In the rows, zero is written as 128.
The rows of A fall into 4 groups, which share some directions, and each row is roughly a mix of its group's hidden directions.
A, 149 rows:
[[151  83 138 142  87  90 145 134 154 138 124]
 [100 144 158 125 143 167 103 128 102 171 144]
 [163 148 138 112  97 139 131  97 152 178 137]
 [138 132 154 118  82 139 110 143 145  89  87]
 [122 157 133 170 134  96 119 165  99  95 126]
 [105 111 159 102 123 127  85 119 161  99 155]
 [110  89  79 110 166 138 132 127 137  99 130]
 [128 122 116 187 146 160 138 110 140  89 128]
 [119 124 183 130 114 173  92 142 122 111 130]
 [136 118  89 107  74 102 113 142 158 129 121]
 [115  72 102 142 133 148 135 170 103 133 118]
 [129 136  89  91 130 155 118 163 128 173 130]
 [138 162 110 135  87 126 173 145 104 120 156]
 [189 164 137 141 109 102 112 128 118 114 111]
 [138  96 104 179 145 162 150 138 122 136 101]
 [173 143 164 100 152 158 146 131 138 152 145]
 [122  77 116 136 175 119 121 106 120 103 101]
 [127  75 160 101 144 149 114 131  98 118 102]
 [ 74 112 124 148  87 128 146 139 109  96 131]
 [133  59 108 151 111 120 142 144 149 120 140]
 [117 111 124  96 174 142 154  86 126 100 138]
 [149 150 109 173 107 120  94 151 145 163 134]
 [102 105  93 136 166 133 106 160 142  94 146]
 [148  93 186 125 156 117 157 128 109 133 119]
 [152 134 164 128  84  83 133 124 132 139  96]
 [155 137 131 125 138 141 135 189 126 137  81]
 [139 117 180 164 165 129 118 116 145  97 124]
 [180 141 111 143 100  79 138 122 111 126 133]
 [143 109 163 157 109  93 112 128 114 136  80]
 [130 171 120 145 103  96 142  97  84 130 114]
 [124 158 103 171 146 137  96 154 142 132 166]
 [ 88 124 134 143 137 126  91  79 108 101 114]
 [133 118 160  66 136 113 126 146 119 117  92]
 [ 96 119 164 140 146 157  97 137 165 134 160]
 [125 145 151 141 151 169 134  79 126 160 149]
 [131  98  91  94 121 158 108 175 133 126 140]
 [109 134 142 123 110  77 112 116 110 179 143]
 [151 150 110 127 160 117  95  83 130 100 154]
 [178 153 143 143 134  95 119 132 124 161  92]
 [169 119 140 165  97  99 137 132 152 146 160]
 [119 116 125 147  83 109 119 101 124  82 163]
 [148 160 136 105 153 129 120  83 143 157 164]
 [130 125 121  95 176 125 136 123 115  75 153]
 [ 92  99 139 126 138 161 135 127 166 143 172]
 [144 102 188 113 122 133 114 127  93 128  99]
 [130 170 118 182 123 138 108 115 141 166 119]
 [122 165 150  66 145 145 129 122 120 151 115]
 [106 112 151 119 171 137 165  99  95 146 144]
 [171 164 143 116 162 116 128 142 149 161 151]
 [107 130 129 150 115 136  79 133 177 113  99]
 [154 198 144 117 129 122 118 124 129  98 133]
 [131 117  74 109 131  71 124 112 135 118 122]
 [124 116 158 123  65  96 127 133 129 109 101]
 [128 143 109 188  94 114 117 107 146 121 102]
 [107 139  66 155 135 145 153 106 133 149 128]
 [161 109 110 176 103 122 142 159 114 105 104]
 [139 103 151 151  92  95 114 123 160 123 169]
 [140 126 110 152 148 115 124 145  89  68 135]
 [120  97 165 164 133 107 155 106 116  99 157]
 [126 135 191 130 115 134 145  87 114 150 111]
 [136 117 180 133 135 143 130 108  76 136  99]
 [ 76 107 140 139  96 124 154 138 143 139 168]
 [135  86 164 160 113 119 132 142 129 102 170]
 [191 128 117 138 115 125 134 128 149 120 175]
 [139 109 177  87 138 154 139 155 121 103 143]
 [136 181 155 138 155 156 121 100 135 125  96]
 [113 126 109  90 137 154  93 133 120 175  99]
 [ 99 134 124 134 150 177 101 100 117  94 103]
 [112 129 184 171 152 136 117  99 117 140 121]
 [147 114  70 102 161 126 123 137 129  96 144]
 [150 157 131 173 123 129 134 131  98 131  75]
 [ 73 155 111 126 136 156 104 104 132 158 116]
 [147 177  98 151  93 103 138 130 145 151 137]
 [169 153 124 125 130 100 131  84 132 154 166]
 [124 153 111 151 163 161 120 135  74 145 134]
 [ 97 108 113  78 146 144 161 122  95 123 118]
 [147 162  84 133  80 122 136 155 130 114 147]
 [173 135 143 124 135  93 123  82 150 111 155]
 [169  89 127 128 137 121  91 133 168 101 125]
 [187 120 130  96 153 125 139 143  94 117 146]
 [109 119 169 153 117 142 185 112 108 121 122]
 [104 106 163  87 142 163 153 136  96 123 135]
 [187 154 127 115 109 126 137 151 144 121 167]
 [167 124 121 178 106 118 136 152 111 114  92]
 [137 104 175 135 114  99 129 121 101 124  79]
 [179 164 135 143 115 128  99 116 148 166 128]
 [117 116 162 173 155 149 135 149 138  84 125]
 [159 146 109  97 124  98 127 155  97 111  88]
 [ 94 131 165 148 130 170 130 128 163 150 154]
 [164 141 107 139 166 100 174 116 148 121 137]
 [ 84 136  94 106 114 130 162 136  86 110 123]
 [115 112 149 174 153 161  85 134 127 150 132]
 [ 91  74 117 123 154 168 114 132 141 131 122]
 [ 75 106 117 101  93 109 144 143 138 110 105]
 [125 106 184 106 149 148 137  95 100 121 116]
 [ 81 134 164 121 127 139 139 165 103  94 135]
 [154 169 140  93  96 117 136 121 138 173 126]
 [ 84  97  88 122  97 108 115 143 129 109 106]
 [141 144 143 150  64 121 136 144 147 134  94]
 [142 136 134 180  95  89 136  95 117 141 137]
 [127 127 109 181 110 123 182 110 133 119 111]
 [111  81  95 124  86  92 132 123 149 127 128]
 [105 117 153 133 145 132  98  75 156 140 157]
 [148 164  82 100 153 112 116 129 144 160 113]
 [136 129 117 109 115 116  80 147 111 158  79]
 [138 109 139 157  93 131 110 116 149  84 168]
 [104 107 182 142 101 154 119 143 106 144 152]
 [142 149 163 128 121 108 141  84 175 119 150]
 [142 131  92 178 133  98 131 122  98 130  92]
 [122 125 170 106  76 100 149 129 141 134 101]
 [ 90 131  94 181 134 125 148 131 104 126 101]
 [169 169  86 129 113 119 115 153 131 137 157]
 [104 191 130 161 127 140 144 114 103 132 141]
 [ 94 114 141 106 122 113 175 144 117  80 129]
 [144 168 163 111 150 137  76 120 142 123 115]
 [113  90  98 151 112 104 151 148  82 118 125]
 [187 126 160 101 147 146 126 128 155 148 140]
 [ 72 168 126 141 115 133 152 132 123  91 132]
 [126 153 171 121 100  81 137 154 128  97 127]
 [ 94 114 156 139  99 109 118 143 164 103  89]
 [125 126 200 155 105 145 120 130 124 114 134]
 [156 141 126  96 116  86 164 112  92 125 148]
 [ 97 143 113  75 149 137 152 119 127 156 159]
 [102 155  93  86 103 132 114 149 107 147 103]
 [108 142 104  78 129 130 105 139 111 178 119]
 [119 114 137 121 169 103 137 118 106 161 180]
 [128 159  96 109 138 128  65 122 139 144 110]
 [ 82 144 106 110 109 151 151 144 165 130 158]
 [ 68  95 147 138 129 163 125 140 150 122 136]
 [118  90 132 103 161 153 126 171 160 147 122]
 [136  95  97  94 140  89 169 136 123 123 146]
 [174 152  85 112 135 115 155 135  94 130 117]
 [107 169 128  88 155 155 111  97 109 113 120]
 [103 112 132  87 171 110 142 105  94 135 148]
 [111 123 155 121 141 158 163  86  89 137 108]
 [103 157 120 142 175 129 142 122 121  89 165]
 [111  89 137 141 158 156 118 161 144 139  86]
 [ 96  74 134 152 128 118 136 162 143 150 104]
 [ 68 166 140 143 143 157 130 133 113 119 111]
 [141 132 150 179  81 121 149 159 138 134 136]
 [114 161 141  98 140 156 141 146  87 164 109]
 [135 135 176  96 126 167 100 162 126 139 136]
 [118 164  94 177 156 106 129 131 129 107 147]
 [143  95  95 115 174 119 143 137 132 110 169]
 [139 134 153 131 105 109 111 109 195 111 124]
 [161 135 158 113 116  74 116 105 146 102 118]
 [168 177 144 122 124 144  96 113 126  90 128]
 [165  89 100 129 132 115  82 156 131 128 112]
 [145 123  99 109 130 182 144 175 140 138 131]]
One row of each group comes first, with its name. Which group is each row after those in?
[100 101 118 126 127 114 125 179 104  88 104] : C
[150  87 125  72 143 120 101 138 127 135 102] : W
[173 162 125 153  85 110 147 143 110 113 133] : K
[126 120 150 124 155 174 133 154 114 160 171] : B

[109  89 139 159  95 142 117 148 145  84 139] : K
[111 115 109 104 165 137 121 143 104 128  69] : K
[130 174 105 159 133 105 141 100 163 136 155] : C
[138 123  78 113 128 133 101 171 155 118 156] : C
[149 160 168 103 133  85 122 129 132 166 137] : B
[110 167 145  96 157 180 128 130 146 128 135] : W
[109 125 156 184 114 163 128 150 133 123  98] : K
[122 136 177 163 131 180 126 119 127 104 122] : B
[152  99 132 131 143 105  78 137 175 123 139] : C
[123 169 176 152  97 144 127 131 118 163 138] : C
[120  85 129 124 108 108 162 168 112  91 119] : W
[156 143 108  94 133  74 114  98 105 127 125] : K
[123  75  71 130 126 110 113 128 105 123 132] : W
[104 164 131  96 110 120 165 134 123 156 169] : K
